[-26 -23  53 -26  63 -26  65  64 -25  61  16 -24 -25]
The 2nd entry from the right is -24
The third entry from the left?
Answer: 53
The centre entry -> 65
The median entry: -23
The 1st entry is -26

Questions about the matrix below.
1) Find the last entry, reading row by row.
2) Find the first entry, reading row by row.
3) Find the entry directly above the centre entry.
4) Find the minimum.
5) Find the largest entry in the last column.
6) Find the entry just right of the smallest entry.
7) Find the entry in the bottom-left corner.
8) Find the entry directly below -36.
[[-22  13 -19  -3  -6 -22   6 -11 -18  16  13  -2   7  13  18]
 [  7 -12 -31  15  -4  10 -35   1  -6   8  -9  23   9  13  -4]
 [-12  -8 -36 -25  -5   3 -21   0  -3  -3 -20  13  -1   9  -1]
 [  7  12 -17  24   1   0 -14 -11 -15   7   9  14  22   5  45]
 [ 32 -12   0   1  15  28   5  -2   6  13   2   3  10  -8  -6]
 [-48   2   1  17   3 -12 -68 -51  57  68 -64  48  -7  10 -25]
 [-51 -29 -12  29  17 -15 -52 -33  41  85 -44  66   6  -2  -7]]
1) -7
2) -22
3) 0
4) -68
5) 45
6) -51
7) -51
8) -17

Read these off the matrix that follows. Counting starts at 0.
1) Read off the entry in the top-left corner.
2) Read off the entry at row 2, column 1.
3) Read off the entry just right of 56.
4) Read off the entry in the bottom-left corner.
5) Read off the minimum.
6) Read off the entry directly below 56.
7) Read off the entry in row 0 and column 1.
8) Read off the entry directly below the largest entry.
[[  5   6  56  29  -2 -62 -24   5  23  74   5 -17 -50  -8  23  23]
 [  5   9  58  17  -8 -67 -22  14  20  66  13 -19 -45  -8  17  20]
 [ 10   8   5 -48  57  -1  21   6  45  44 -24  39  20 -44   5 -89]
 [ 15  -3 -18 -11   4  45  36  43  -7  43 -31 -33  -3  34 -39  -8]
 [ 10  -6 -14  -9  14  35  31  36  -5  39 -17 -37  -5  40 -42 -11]
 [  8  -4 -21  -5  11  42  43  41  -6  34 -24 -34  -5  40 -38 -12]
 [ 18  -8 -30  -6  -2  39  33  36  -8  42 -34 -25 -15  42 -32 -15]]
1) 5
2) 8
3) 29
4) 18
5) -89
6) 58
7) 6
8) 66

B =
array([[-474,  547,  499,  379,  -26,  225,  312,  351,   93,  235,   49,
         124,  228,   11,   65,   72],
       [ 158,  201,  172,  185,  211,  203,  200,  197,  197,  237,  174,
         201,  268,  267,  195,  271],
       [ 249,  189,  201,  137,  217,  175,  142,  215,  162,  174,  283,
         209,  195,  249,  179,  252],
       [-681,  695,  495,  314,  -78,   70,  277,  400,   44,  153,  -35,
         101,  209,   36,   56,  -63],
       [-129,  443,  286,  266,   70,  329,  263,  246,  210,  202,  138,
         113,  157,   -1,   87,  147],
       [ 194,    5,  421,   99,  276, -232,  170,  142,  496, -121,  269,
         321,  317,  458,  243,  142]])
The largest entry is 695
Which number is the entry just left of 695?
A: -681
Which number is the entry just left of 496?
A: 142
Which number is the entry just right of 314?
A: -78
Which number is the entry just right of the largest entry?
A: 495
Which number is the entry just right of 36?
A: 56
The entry just right of 321: 317
Which number is the entry just right of 379?
A: -26

Read these off the array that follows. Indices start at 0.
1) Find the minimum.
2) Find the bottom-left entry.
3) Find the entry directly above the largest entry.
4) Find the top-right entry.
5) Find the bottom entry of the column that holds the largest entry.
6) Find the entry in row 0 and column 0.
7) Find the entry in row 2 and column 0.
8) Find the entry at row 0, column 1.
[[  0  38  16 -62   0  14 -51 -22  35   0  20   2 -22]
 [-47  44  16 -61  28  16 -43 -24  40  35  20   7 -17]
 [ 13   0 -19 -11  66 -55 -47  40   0  22  43  -5  -3]
 [  9 -14  -7 -35  75 -33 -60  21   6  28  33 -15 -22]
 [  0   5   4   0  70   0   0   2  11  33  25 -16 -32]
 [-42  41  16 -61  34  15   0 -23  37  36  19   0 -20]
 [-21  23  11 -63  57   5 -58   0  21  35   0  -9 -31]
 [-27  27  14 -63  53   8   0 -16  25  35  20   0 -30]
 [-53  27 -14   6 -13 -35   0  19  60  19  44  43  43]
 [  0 -23 -28  12  41 -68   0  51  23  17  51  13  22]
 [-48   0  16   0  26  15 -42 -25  43   0  20   0 -14]
 [-60   0  12 -48   8  11 -30 -22  53  32  24  22   0]
 [  0 -26   0  -7  62 -58 -45  43  11  21   0  -3   0]
 [-36   7 -23  18   0 -54  -4  37  50  17  50  38  44]
 [  8 -26 -26   5   0 -65 -35  48  17  19   0   4   0]
 [-66  51   8 -35  -4   4 -20 -16  59  29  28  31  13]]
1) -68
2) -66
3) 66
4) -22
5) -4
6) 0
7) 13
8) 38

m =
array([[ 44,  -9, -14,  49,  34,  -8, -14,  49,  42,  51,  54, -12,  57],
       [-30, -30, -43, -32, -21, -31, -44, -31, -27, -33, -36, -44, -37],
       [ 11, -52, -77,  12,   8, -55, -79,  13,  13,  14,  13, -78,  14],
       [-19,  23,  33, -22, -16,  24,  34, -20, -17, -22, -29,  36, -28],
       [ -9,  42,  60, -12,  -6,  44,  61, -11,  -9, -10, -13,  62, -18],
       [-12,  44,  65, -14,  -9,  47,  67, -13, -13, -13, -17,  70, -18],
       [ 49, -27, -36,  54,  38, -28, -36,  54,  49,  58,  64, -35,  64],
       [-30,   1,   3, -31, -23,   2,   3, -30, -32, -32, -36,   9, -33]])
Counting starts at 0.
Report the entry directly above the largest entry.
Answer: 62
Report the entry in the top-right corner.
Answer: 57
The entry in row 0 and column 0 is 44
The bottom-left entry: -30
Report the entry at row 0, column 1.
Answer: -9
The entry just right of the smallest entry -> 13
The entry just left of the largest entry -> -17
Report the entry in row 0 and column 2.
Answer: -14
Report the entry in row 1 and column 0.
Answer: -30
The entry just left of 67: 47
Report the smallest entry.
Answer: -79
Report the entry at row 2, column 0.
Answer: 11
The entry just right of -11 is -9
The entry just right of the largest entry: -18
The entry directly above -6 is -16
The entry directly below -77 -> 33
The top entry of the column that holds the largest entry: -12
The entry at row 1, column 2 -> -43
The entry just left of 62 is -13
Report the bottom entry of the column that holds the largest entry.
Answer: 9
Report the entry in row 2 and column 2.
Answer: -77
Report the entry in the bottom-right corner.
Answer: -33
Report the entry directly above -78.
Answer: -44
Report the entry directly below 24.
Answer: 44
The entry just left of -8 is 34
The entry just left of -16: -22
